Each row of X is roughly a mix of the hidden directions of one of 4 groups.
X:
[[ 22 -30 -34  22   7  -5   5   5  20   4]
 [ -8  12  -1  12 -23  36   2  28 -18  12]
 [-25   7  -6  23 -30 -13  24  14   7 -19]
 [ 35   5   1 -11  20 -30  14 -21   9 -10]
 [  5 -15 -18 -15  21  32 -13  -8 -29  15]
 [-18 -21 -37   1 -32 -14   3  12   3  -7]
 [-21  -2  -8  24   0 -12   4 -34 -15 -29]
 [ 23  -7  13 -24 -24   7  -2  39  -6  -3]
 [ 26  16  35  18  11  23   0 -16   5   7]
 [ -1   2 -19  48 -14  -6  -9  -4  -5 -22]
 [ 15   3  36 -28   2  -5 -21 -25   4 -10]
 [ 12  37  26 -11  21   3  -3 -12 -23  -9]
 [-17   3  -3 -28  23  29 -13  -6  28   8]
 [-20  27  22   7 -25  -5 -32  10   4   7]
 [ -1  -4  -2  37 -19 -34  18  16  -5  -3]
 [ 16   4  42  -4 -13 -12 -14  -8 -25 -17]
 [ 16 -19  16 -26   4 -18 -20 -17 -28 -13]
 [ -4 -37 -18  32   1  -6  17  12   3  18]
 [ 20  -2 -27  34 -12  -1  -3   6  30 -10]
 [ 21  21  36 -13   1 -26 -15   2  14   4]
 [-11   7   2  25  31  -4  -6 -38   9  14]
 [ 15   4   3 -19  11  12  -3  16  22  43]
 [-16  42  26  -2 -20  16  -5   5  -4  -4]
 [ 21   0   9   7  21 -35  20  -5  29  -1]
 [  2   3  12   9 -17  38  -7  26 -19  21]
 [-27  40  28   4  -8  16   0   3   5   7]
 [ -8  -8   9  37 -30   3  -5   2 -21 -23]
 [  4  11   6  15  15  20  10 -30  26  29]
 [-33  13   9   2  19  33  -1   3  -9 -25]
 [-12  30   7  19 -10  25 -23   9  -8 -26]
 [ 14  11  23 -22  28   1  11 -15 -32  -3]
 [-29  13   1  21   8  15  22 -14 -23 -23]
 [  5  22  38  -9   3 -28 -23   5  11   8]
 [-14 -22  35  -1  19   0 -21 -16 -14  20]
 [ 14  16  16 -18  36  -8  19 -15 -22   8]
 [-21  -1 -40 -10  10  26   6   2  22   6]
 [-28  15 -17  22 -30  -9 -21  10 -15   0]
 [ -4   7 -12   3 -34  43   7   4 -15  -4]
 [-11   5 -26  32  -2   7  -7  17  31  16]
 [ 33  -4  -7  -1  22 -27  22 -18  17  -8]
 [  5 -16  -5 -32  -5  -5  -8  31  16  29]
 [ 10  -5   8  -4  13  -8 -26  46  17   1]
 [ -1  -3  43  -8  15  -3 -22 -26  12   8]
 [ -7  -8  -4 -13  18 -13 -19  42  25   4]
 [-32  11 -12  17 -32   1 -21  12 -18  -1]
 [  9  27  20 -12 -35   3  17  -2  -5 -24]
 [ 16 -14  19  -1  -1  10 -12  25  38  18]
 [ 11   2 -22  26 -28 -29   2  18  14   9]
 [  0 -34   1 -18  12 -14 -12 -36  -2 -16]
 [ 17 -26   0  -2  33 -13  26  -4  25  -2]
 [  1 -26 -40  21   7 -15   9  -7  17 -10]
 [-30  -7   4  10 -11  39  -3  23  -1  16]
 [-11 -18   2  14 -13   9  14   1 -40 -29]
 [ 25   1  40  -9  12   6 -22 -11 -19   5]
 [  6 -16 -24  13 -47   1   4  15   1  -6]
 [ 14 -19   7  -1  24 -38 -13 -23  10  -6]
 [  4   0  13  16  -2  10  32   5  44  -1]
 [ 22  22  16   6  14   7   2  -6 -43 -10]
 [-15  -9  14 -46   2  -3  19 -17 -15  -3]
 [-21  15   7  13 -14   3 -41  14  -2  22]
 [ 22 -13 -21   0  11  34  31 -14   5  -1]
 [ 21 -19 -14  30   9   4   0   7  35  17]
 [ 32  20  11  -7  34   0  -3  -8 -10  25]
 [  6 -13  15  24  12   0 -16 -25  25  29]
 [  5 -44 -23  -6   0 -11  16   9  10  21]
 [-17   2 -10 -27  19   6  16 -14  22  33]
 [ -4  -1 -16 -25  11   1   1  16  23  41]
 [-12  34  -8 -30   0  23 -11 -17   8 -16]
 [ 33 -11  -4 -16   1   0 -24  -2  19  32]
 [ 13  14  35 -22  17  12 -14 -15 -22  -8]
 [-29  -3  11 -23   6  17  11   6 -35  16]
 [ 12   5 -13  30 -23 -36  10  17   3   5]
 [ 10  -6 -43  -3  -5 -22  16   0   1 -27]
 [-24 -18 -41  -3 -12 -19  -2  14  13   5]
 [-13 -23 -12 -12  -6 -24  11  12  37  15]
 [ -6  18  16 -13  42   7   6 -22   8  18]
 [ 27   1 -11 -11   4 -40   8 -19  -8 -22]
 [ 16  -6  -1 -16  -2   3  44 -10  -5 -29]
 [ -6  17  -7  -5 -33  23  17   1 -30 -16]
 [-17 -16 -33  -3 -10 -31 -14  11 -22  -5]
 [  6 -17  -8  22   3 -10 -26   4  26  33]
 [ -5   7  -6   9  31 -28 -30  12 -21  -8]
 [-21  23  -9  15 -41   5 -18   5 -12  -6]
 [ 28   3  20 -11  29 -12 -12 -15  26  12]
 [ -1 -17   2 -16  24 -33  -1 -31  11 -12]
 [-22  -3   8  18  -1  35   4  19  -8  31]
 [  7  11 -10 -33   8  38 -22   2  -9 -11]
 [-24   5 -15  24 -19  -5 -38  10  -1  15]
 [ 20  15   0 -20 -22  16  23 -10 -24 -23]
 [ 10   3 -14 -42 -10  -7  11 -11 -12 -30]
 [ 25   4   8  15   1  20   2  32  12  32]
 [ -8  17  23 -33  23   9  20 -13 -13 -13]
 [ -5  -5  41 -10  13  -9 -25 -27  -1   2]
 [ -2   1  15   3 -13  14  45   6  22 -19]
 [ -6   1 -31  31 -14  15  12  29  -6   7]
 [-22  11  21 -40  12  -9   9 -15 -19  -3]
 [  2  15  29  15  -2   0   2   6  46  11]
 [ -1  12  -3  12 -28 -31  22  -2  11 -29]
 [ 26 -16   6  10  -8 -39   7   1   7  27]
 [-29  11 -20   1  11   8  27 -31  15   1]
 [ 23 -16  -1  10 -36   7  -1 -17  -5  31]
 [ -2  -9 -15  -2  -5 -32 -10 -24 -11 -36]
 [ -3   3  24  13   4  24   6   8  42  17]
 [ 10 -15   9 -41  -3 -10  -6   4 -17  31]
 [-15   4 -31  32  -7   5  16  28  -7   9]
 [ 20  24  24  10   3  19 -29   2 -23 -10]
 [  1  -7 -12   8  24   1 -39   1  -3  34]
 [  5  -8  20 -10  17  37 -18   7  12  27]
 [ 12  -3  -6 -25 -16  26  16  -6 -32 -21]
 [ 18  13  25 -20  19   2 -34 -10   3  19]
 [-26  15 -14 -26  25   4  23 -20   5  13]
 [-22   1   8  -7  47 -19 -14  -7   9  -1]
 [ 17  -4  17 -21  13  23 -36  -3  13  17]
 [-23 -19 -14   2 -22  33 -19   6   6 -20]
 [  8  22  25 -27   4  22  25  -7 -16 -13]
 [ 28   7  34 -17  13   8 -22 -10 -20   3]
 [ 13  -4 -24  25 -24 -25  -1  17  20  16]
 [ 18   8   2 -12  27 -31  28  -5  -4  22]
 [ 18 -11  -2  22  -2   0 -23  14  28  33]
 [ 31 -32 -17   2  -9  -5 -14  10 -28  -6]
 [ 21   2  33   2 -14  10 -29  -9 -25 -12]
 [ 19 -11 -36 -20  -8  17  26  17   2  -3]
 [-14   3 -14 -31   2 -19  12 -26  -2 -31]
 [-11  -6   3  12  -1  29   4  -1 -39 -28]
 [  3  14  25 -35  28  14  11  -1   8  17]
 [ -1  21  28 -18  33   7   8 -18 -19  -5]
 [  3  15  36 -31  -7  15 -14 -21   6  -8]
 [-16  -6  17 -37   5   6   4  -4 -38   4]
 [ 26  -4 -16  -4   8 -17  34 -21   5 -23]
 [  8 -45 -21  14  22 -10   1  -8   9  11]
 [-16  26  19  12 -12 -19 -33  11   7  16]
 [ -8  12  17  23 -11 -26   3  11  39   1]
 [ 14 -30  15   4  24 -26 -19 -21   8   6]
 [-23  16  12  38   3 -12  24 -10 -11 -12]
 [ 17  -4   5 -16  -6  17   3  11  27  42]
 [-20   2 -13  27 -28  -7  27   7  16 -19]]

In each list below, one row fits none of the groups, and each other row fits one group, some only roughly. Which row is it?
  q_746: [ -5  29 -36  20 -26  -1  -2   6  14  -5]
  q_931: [-12 -13 -12  -8  30 -22 -21  -3  -1  34]
  q_545: [  2 -26 -13   6   0 -20 -11 -35  15 -26]
  q_561: [-47  18  -7  -7   3   6  24   3 -13   1]
  q_752: [  6   8  37   8   9  11 -12  19  -9  34]
  q_418: [-35   0  -5 -18  13 -12  16 -12  -9 -34]
  q_951: [ 10   8 -44  -6  15   7  -1  -5  19  27]
  q_388: [ 25  25  29 -29 -11  -2 -12  -9   3 -13]
  q_590: [ 18 -19 -34   1 -10  32  12  15  12   6]
  q_513: [ -8 -26  14 -26   3  -9 -19 -20 -30 -12]
  q_193: [ 18 -14 -19 -27  22   6  -2   1  17  33]
  q_924: [-11  -6 -32 -30  11  23 -21   2 -18   5]
  q_49: [  3 -10  35  12  18 -11 -28  -1  -3 -28]
  q_829: [-26  21 -35   6 -14  11  19   3  12 -18]
  q_924
  q_353: [ 10 -24  -4  32 -18  30 -22   7   4   5]
  q_108: [ -4  16 -15 -33 -16   2  24 -11 -31   3]
  q_811: [ -2  -3  -1 -24  31  11 -36 -19   5 -13]
  q_365: [ 22 -33 -10 -34  -1   2  -3 -17  -9 -18]
  q_272: [  3   4  29   2   3   8   9 -40 -24 -18]
  q_380: [ 16  -1   9 -20   7  34 -30 -15 -21   1]
  q_399: [-30   2  -7  -4  34  -6   3 -28  24   5]
  q_311: [-17 -12 -30 -35 -11 -13  13  21  -6   7]
  q_413: [  9  48   9  -2 -15  -2 -14  -6 -11 -21]
  q_753: [-14  22  37  -5 -19  27 -17  -2  -7   4]
  q_144: [-18   4 -42 -11 -17 -10   9  18 -20  -9]
  q_844: [ 31   4  -4  -3 -17  21  -6  37   8  18]
  q_811
  q_674: [ 15 -16   8  22   9  -2 -27  25  29  13]
  q_321: [ 19 -27  19  13  20 -25 -25  -7  -9  11]
  q_314: [-18 -21 -29  30 -15 -20 -10 -14   6  -2]
  q_283: [ 25  18 -18  27 -28  17   0  13  -4  14]
  q_135: [ -3  -3  20   5   4 -24  39  11  24 -15]
  q_396: [ -7 -17  -4  27  18 -26 -34   4  14   5]
  q_169: [-14  -8   3 -30  15 -31  -7  -8 -31  -7]
  q_58: [-14  14  -5  26  -1 -36  28  14  12   1]
  q_331: [ 43  -3  -5 -16  20   5  14 -24 -11  -5]
  q_993: [ 28   9  26  28 -15  18  10 -23  -4  -2]
  q_613: [ 36   9  38  14  -9  11 -10   5  -6 -12]
  q_271: [-30  14 -24   4 -33  -4 -13   4 -20  12]
  q_271
  q_784: [ 15   9  33  -1   3 -20  17   2  36  -9]
  q_410: [-14   3  -7   4  39 -20 -22 -12   5  26]
  q_841: [  0   9 -20 -33 -19   0  18  27 -22  -7]
  q_394: [-19  27  14 -30  -6  15  13  10 -26   5]
  q_656: [ -8 -15 -17   5   0  39  36   6   5   1]
  q_32: [ -5  -7 -16  -4 -17  42 -32  -1  -1 -10]
  q_687: [  7  -4  25 -22  -1  14  -9  10 -42  13]
  q_821: [-23 -11 -17  -7 -24 -10  11  15  29  25]
  q_245: [-10  -2  -2  16  38 -22 -18 -18  11  21]
  q_769: [ -7  -6 -31   4 -19 -20 -10  30 -19 -18]
  q_640: [ 32 -11 -15 -21  15  14  14 -24 -17 -14]
  q_217: [ -4  17  -7 -18 -15  10  23 -21 -37 -11]
  q_998: [ 20  -4  -7 -13  -2  38 -37  -1  -2   8]
  q_821
  q_627: [-19 -21  14   1 -17  23 -24 -16 -27 -12]
  q_717: [  1  11   0 -36   6  21 -27  -5  28   6]
  q_692: [  1  -6 -10 -17  25 -46   2  -8  13  10]
  q_984: [  7   6 -34  12 -37  -2   7  10 -23  -3]
  q_367: [ -7  12  14   3  -1   6  15  -3 -20 -50]
  q_759: [ 15 -19   0 -34   2 -18   0   7 -38  -1]
  q_997: [-33   1  16  14 -24 -10  13   3 -10 -32]
  q_140: [-13  13 -31  -2   8 -17  27 -11  28 -15]
  q_523: [-12 -14 -17 -11  15 -24 -28  14   2  31]
  q_618: [  8  27  16 -26 -24  31   3   0   9  -9]
  q_777: [-18  -6 -32   7 -32 -13  11  -7 -21 -15]
  q_529: [  7  33 -18  40   7  -1   4   6  13  13]
  q_406: [  6   2   1  20 -36  16  15  -9  -8 -33]
  q_692
  q_377: [ 36   1   9  20 -15  16 -16  15  17  21]
  q_431: [ -6  -6 -30 -23 -13 -19   6  13 -37   2]
  q_219: [-30   8   0 -24  37 -17   2 -14  -7  -8]
  q_775: [-17  -5  -1  26  -9  43 -10   1 -10 -20]
  q_948: [-17  -3  43  -5  16  10 -13  -9  -6  26]
  q_246: [  1   8  -2 -26  14  20 -43  -7   6  14]
  q_447: [ 33 -10   9 -24  37  -3   2 -12  -3  10]
  q_349: [-18 -31 -13  24  -8 -17 -11  -2  32   4]
  q_338: [ 19   4   7  30   8 -22  25  -5 -31  -2]
  q_223: [ 17  18   8  13 -11   5   4   3 -32 -38]
  q_18: [32 -2 23 19 -9 18 -9 -4 17 28]
  q_909: [ -3   0  31   2 -16  27 -27   8 -25  12]
  q_915: [-15 -18  -6  11 -21  30  -5   0 -23 -30]
  q_158: [ 10  21  14 -16  13  33 -34  -8   4   4]
  q_246
  q_84: [-13 -35   5 -11  14 -16 -13 -30 -19  -7]
  q_186: [  1  16 -31   6 -27  18   9  -5 -31  -9]
  q_882: [ 29  12 -21  22 -13   7   8  27  24   4]
  q_304: [ 30   1   7  26  11 -23  16  -4 -30   8]
  q_572: [ -5  19  20  24  -1   4   7  -1 -45  -3]
  q_899: [ 11   3 -14  -5  -2  44 -34  -1  -3   1]
  q_212: [-33   8  15  20 -23  -2  -1  -3 -11 -32]
  q_571: [ -8 -10  -4 -15 -25   7 -29   4  39   1]
  q_691: [ -4 -23 -38  19   6  28  10  -6  -5  14]
  q_782: [-17  25   3 -35 -17   2  14  -9 -11 -26]
  q_606: [ 19  -2   3  13  12 -18   2 -10  49   6]
  q_853: [ 24 -14  11  19   0  -8 -32  28  21   3]
  q_572
  q_485: [25 -3 23 12 -9 23 -4 12 34 15]
  q_494: [-15 -21  -5  28 -35  11 -12   1  -7 -22]
  q_363: [-38 -15 -12  17 -12  23  -3  -1 -27  -1]
  q_143: [  7  -4  25   6  34 -22  -1   3  11  31]
  q_851: [-15  -7  26 -26  19  -9   7 -33 -16  -8]
  q_646: [-11  31 -22  -7 -30  19  -8  21  -4 -11]
  q_932: [-26   0  13   3  -4 -31  38   1  -4 -13]
  q_444: [-37   5  -9 -22  19 -14  12 -14 -19 -16]
  q_207: [-36   3 -11 -23   7 -10  21  -9  -6 -30]
  q_269: [ 16  -8 -12 -28  18 -27  22   2  10  24]
  q_646
  q_635: [-36   5 -12 -18  18 -13  16  -1  -2 -31]
  q_373: [  7 -10   0 -40  26  25  -8 -12  -2  15]
  q_467: [  0  -6 -19  28   3 -11 -25  26  29   1]
  q_187: [ -8  -1 -23  38  -3  -9 -17  20  25 -11]
  q_856: [  1 -11 -19   2   2 -28 -28  25 -29   0]
  q_22: [ 18  -9   8   5   3   9  42  -4   0 -34]
  q_211: [-31   1  -2 -25  30 -17   6 -22 -13  -8]
  q_130: [-20  14  15  -9  -8 -13 -40   9 -26   7]
  q_884: [ 22 -26  27  20 -17 -13 -15  10 -19   3]
  q_659: [  1 -15 -33  -6  -5 -21   4 -14 -13 -36]
  q_731: [ 13   0 -14  16  -5  17  41 -10  26  -9]
  q_387: [  7  15  18   1 -13  14  16 -10 -28 -37]
  q_702: [  8 -12 -38  29   9  -9  19  14  16   8]
  q_390: [-13   6 -15 -11 -14 -11   6  26 -25 -36]
  q_424: [ 18  15  38 -11   6  20  18 -21  -7 -11]
  q_22
  q_567: [ 33  -2   4  30 -11   5 -22   5   4  29]
  q_126: [ 16  12  13 -21  15  32 -33 -10   4   8]
  q_632: [ -2 -27  -3 -42  -4  25 -13  -9   9  -3]
  q_877: [22 17 12 22  5 -8 -9 -8 39 20]
  q_457: [  3  22  -2  31 -10 -20  -7  -9  34 -16]
  q_688: [-12 -14 -18  10 -20 -12  37  15  24   2]
  q_233: [ 14   2   3  20  14 -29 -10 -10  40   9]
  q_534: [ 21  -1   3  -8  -5  35 -40  -7  -5   6]
  q_86: [-13  26   6  28  -3   6   9  11 -25 -31]
  q_874: [ 25   0  18  11  -5  17 -15  34  29  -1]
  q_879: [ 26  -9   1  20 -27  14  -9  28  21  10]
  q_688
  q_699: [-11  -7  29   1  34 -12   0  -1  -1  34]
  q_348: [ 11  -4  -8  30  -4  -5   9   3 -27 -39]
  q_751: [ 25  -6  -4 -12 -15  30   4  30 -21  15]
  q_230: [  3  -7 -28   7  15 -43   6 -11   9 -17]
  q_105: [ 19 -36 -11  19 -27   4 -19   6   4  14]
  q_244: [ -8  39  14 -25  20   7  -1 -12 -11 -20]
  q_178: [ 15  -7  33  28  12   5 -21   5  26  -7]
  q_181: [-37   2  -9 -18  16 -11  18 -13  -3 -29]
  q_728: [-29  -5  -3   4  24 -10   2 -27  32  14]
  q_295: [ -1 -30  -3  -4   2 -24 -30  17  16  24]
  q_830: [ 13 -18 -20  -9  26  39   3  -8 -13  11]
  q_348
  q_15: [-23  -4  -9  -7   9 -16  12 -36 -23 -23]
  q_192: [  8 -11  24  18  26 -31 -20 -14   6  12]
  q_942: [ 10  11 -22  45  -1 -17  13  10 -11   6]
  q_261: [ -4  -6  32   7 -17 -18 -17  10 -36  11]
  q_727: [-21   0  18   7  41 -10  -4 -28   7  -6]
  q_681: [-14 -28  -5  24 -34   8  -3   4 -15 -22]
  q_416: [ 14 -31 -11  33 -13 -16   0  15   6  21]
  q_263: [-20  10  -8   7   7 -37  35   8   9   8]
  q_532: [ 13 -20   7  12  -9 -21 -33  30  -5 -14]
  q_72: [  1  10  24  23  12  22   1 -15  38  -3]
  q_261
  q_581: [  4 -28 -15  18 -20 -17 -23  -4   1  29]
  q_9: [ -4 -26  -5  -8  29   2  -8   6 -30 -29]
  q_827: [ 13 -26 -18  22 -28   8 -25  10  10  14]
  q_206: [-15  10  21  29 -25 -20   1   3 -15 -25]
  q_119: [-15  -9  -2 -41  -4  -3 -18   6  34   0]
  q_168: [ -7 -11 -13 -19   3  24   2   3 -47   3]
  q_286: [ 19  -3 -22  12   1  16  43 -15  10  -8]
  q_949: [-14  -5 -10 -39   6  24  -6  -7  31   2]
  q_774: [  5 -19 -19 -10 -44  11  15  10   4  16]
  q_615: [  7 -24 -17  -5 -13 -24   5   7  34  23]
  q_937: [ 17   3 -12  21 -24  25  -5  33 -15   8]
  q_9
  q_917: [-33   5 -42  -6  10 -21   3   2  -4  -3]
  q_588: [ -3  10  -1  -4 -28  30  34   1 -13 -18]
  q_926: [-18  10   5  24  14  -2   4  -6   5 -47]
  q_626: [-10  -8  26   6  37 -17 -28   0  12  -6]
  q_139: [ 14 -19  -1 -18 -33  15  11   7  19  28]
  q_336: [ -5 -24  15  14  20  -7 -17   8 -28  30]
  q_846: [ 15 -23 -13  42  -2   0  -2  16  -2  24]
  q_957: [  3   0  23   7  37 -23   0   2  11  30]
  q_555: [  8  22  47 -10 -10   3 -12   8  16   6]
  q_42: [ 11  19  16 -14  -8  13  17   0 -35 -29]
  q_374: [ 30 -30   1  22  -9   4 -27  16   0 -13]
  q_374
  q_310: [-22 -18 -11  22  22 -19   3 -22  28   2]
  q_381: [  9 -21  -1  -2 -20  30 -40  -4  -6   3]
  q_515: [-11  -2   2 -45  10  23 -17 -11  18  -1]
  q_908: [-28  27  -2  29  -6  15   8  24  -7  12]
  q_472: [ -6   8 -16 -21 -30  17   0  -9 -15 -35]
  q_500: [ -4   2   0  15 -15  13   1   0 -44 -29]
  q_667: [  0   2  17   3   3 -11  -2  -2 -34 -44]
  q_203: [ 22   4 -25 -10  11 -25  15 -10  29 -19]
  q_81: [ -4  22  -6  -2 -25  -5  36  21  13 -19]
  q_528: [-35  16  18 -21   1  16  15   6 -25   9]
  q_81
  q_303: [-10  34  -8   7   7  15  23  17  -3 -32]
  q_48: [-12  21  20 -41  -2  -3  -4 -10  -1 -25]
  q_417: [-10  -1  -7   7  12 -45  -6 -24   9 -21]
  q_379: [ 13   7   2 -11 -32  24  22  26   3 -20]
  q_796: [  7  -7 -27  -1 -10   0  -8  14  18  45]
  q_229: [-11   8  22 -16  27 -11  -1 -10 -27 -29]
  q_225: [ 20 -22 -14  33  -5  -2  -3  15   4  33]
  q_55: [-24  12 -12  22 -15  30  13  23  -5  16]
  q_623: [  0   4 -23 -30  16  -4  19 -14  -9 -33]
  q_962: [ -6 -16  36 -16  20  -5   0 -34  -3   8]
  q_163: [-42  18  13 -16   7   6  16   0 -24   5]
  q_639: [ 4 -5  1 27  4 12 -2 33 -7 37]
  q_652: [  1   9 -10  11 -17  25  18  24  35 -12]
  q_623
  q_787: [-34 -17 -14   2 -20 -13  25  14  14 -16]
  q_433: [ -5  10   7  -4 -29  36  28   8  -7 -15]
  q_227: [  1 -28 -23  32  16  17  10   4  -9  21]
  q_587: [  6   1  22  33  23   4 -14 -24  23   4]
  q_449: [  6   6   1  -2  30   5  -7 -17  20  42]
  q_133: [-36  10 -13  29  -5  25  10   5   8  15]
  q_570: [-36   3 -19   2  27  -8   5 -23  23   3]
  q_816: [ 17  16  33  25  17  20   3 -10  17 -13]
  q_591: [  4   3 -11   9 -20  13  46  -5   7 -22]
  q_686: [ 19  -5  30 -11  24   3  15   1  36   3]
  q_466: [-30  -7   8  26 -12 -13 -11  20  31   4]
  q_73: [-25   6   8  14  19 -35  -3 -25  18  -7]
  q_894: [ 29  -3  -8 -17  25 -13   5   2   7  38]
  q_895: [  9  21  15  -6 -12  16  16  -5 -32 -32]
  q_420: [-16  -4  -6  30   6 -20  14 -10 -31 -25]
  q_420
